Questions about the matrix below.
1) Read off the entry in the top-right corner.
2) Read off the entry just left of the largest entry.
3) Read off the entry in the bottom-left corner.
4) Read off the entry directly above -14.2.
5) Read off the largest entry.
6) Read off the entry directly below -23.5.
7) Read off the smallest entry in the last column.
8) Read off the entry directly above 14.0.
[[ 12.3   2.6  -0.8  23.5  55.8  -1.2  44.8   0.5 -20.8]
 [  9.4  -6.1   7.5 -45.7  -4.9   3.9 -15.9 -18.5  -0.7]
 [  7.6   0.4  -0.5  21.0  44.5  -2.4  46.3  -4.7 -23.5]
 [-15.8   0.7  15.6  16.2  18.0   0.7  14.6   0.5 -18.9]
 [ 22.9  16.4 -12.3  14.0 -14.2   1.0 -24.6 -17.3  -4.5]
 [ 11.2  32.4  -0.5  -9.7  -7.0  46.2 -31.3   2.7  23.8]
 [ 14.6  14.9  20.2  21.0  29.5   0.4  15.7  -2.0 -36.3]]
1) -20.8
2) 23.5
3) 14.6
4) 18.0
5) 55.8
6) -18.9
7) -36.3
8) 16.2

arr = [  37.07   -8.41   30.07   48.66 -160.83   64.11   46.63  168.11]
What is the third entry from the left?
A: 30.07
What is the 2nd entry from the left?
A: -8.41
What is the entry just left of 168.11?
A: 46.63
The first entry: 37.07
What is the fourth entry?
A: 48.66

[  6.7  20.7  51.6  -1.8  22.2   3.0 -22.8   6.0 -31.3]
Give the entry just left of 22.2.
-1.8
Give the entry just left of the smallest entry.
6.0
Give the third entry from the left.
51.6
Give the first entry from the right.
-31.3
The third entry from the right: -22.8
The second entry: 20.7

X =
array([[110, 163,  58, 101, 157, 132],
       [171,  92,  52, 134,  89, 112],
       [103, 127,  69, 104,  68, 102],
       [ 96, 102, 127,  86, 154,  72],
       [ 70,  74, 139, 137,  52, 103],
       [133,  78, 120,  97, 101,  88],
       [112, 137,  97,  16, 207,  42],
       [ 73, 108, 104, 137,  68, 130],
       [ 85,  67, 141, 121,  82,  95],
       [ 56, 142, 138,  63, 210,  94],
       [170, 113,  55,  99, 154, 131],
       [104,  59, 153, 106, 114,  95],
       [ 44,  71, 180, 124,  81,  85],
       [ 79, 127,  98,  92,  84,  95],
       [106,  68, 129, 134,  61, 119],
       [ 79,  87, 127, 126, 128,  83]])
Indices start at 1.
What is the entry just right of 207?
Answer: 42
The entry at row 1, column 3: 58
What is the bottom-right entry?
Answer: 83
What is the entry in the bottom-left corner?
Answer: 79
What is the entry at row 1, column 1?
Answer: 110
What is the entry at row 1, column 2?
Answer: 163
What is the entry directly below the largest entry?
Answer: 154
What is the entry directly above the largest entry?
Answer: 82
The entry at row 2, column 1: 171
What is the entry just left of 67?
Answer: 85
The entry just left of 114: 106
The top-right entry: 132
The entry in row 3 and column 1: 103
The entry directly below 133 is 112
What is the entry just right of 86?
Answer: 154
The entry directly below 69 -> 127
What is the entry just right of the largest entry?
Answer: 94
What is the entry in row 2 and column 3?
Answer: 52
The entry directly above the smallest entry -> 97
The entry directly above 98 -> 180
What is the top entry of the column that holds the largest entry?
Answer: 157
The bottom entry of the column that holds the largest entry: 128
The entry directly above 59 -> 113
The entry just left of 141: 67
What is the entry in row 3 and column 2?
Answer: 127
The minimum is 16
The entry directly above 42 is 88

W = [-12.8  34.5  13.7   2.5 -10.3   1.9  -2.0   5.4 -14.2 -12.1 -42.2   1.8]
Report the entry just right of the smallest entry.
A: 1.8
The entry just right of -2.0 is 5.4
Report the entry just left of 1.8.
A: -42.2
The largest entry -> 34.5
Report the entry just left of the smallest entry.
A: -12.1

data = [-37.5 -54.5  30.5   0.9 -45.8]
What is the entry just left of 0.9?
A: 30.5
The entry just right of 0.9 is -45.8
What is the entry just right of -37.5?
A: -54.5

Questions about the grid below.
1) Read off the entry directly below the smallest entry.
2) Read off the entry directly above 5389.
3) Read off the top-right entry.
4) Read off the smallest entry in the last column.
5) Read off the maximum.
6) Read off the entry just right of 5509.
7) Read off the smallest entry in the first column.
8) Read off the entry just right of 5292.
5762  5196  6382  6513  6179  5434  5803  5501  5184  5664  5364  6691
5292  6100  5602  4768  6176  6304  5804  5934  5323  5047  5604  5079
5385  6165  6094  4859  6591  6527  6110  6081  5389  5448  5778  5655
5338  5702  5165  5189  5798  5762  5509  5738  5361  4852  5354  4904
5564  5093  5437  6372  5709  5053  5375  5408  5253  5045  5102  5765
5808  4805  6937  8641  8334  2382  5966  7216  4809  4517  5367  6984
5476  5173  5271  6097  5626  5135  5296  5383  5300  4967  5165  5470
1) 5135
2) 5323
3) 6691
4) 4904
5) 8641
6) 5738
7) 5292
8) 6100
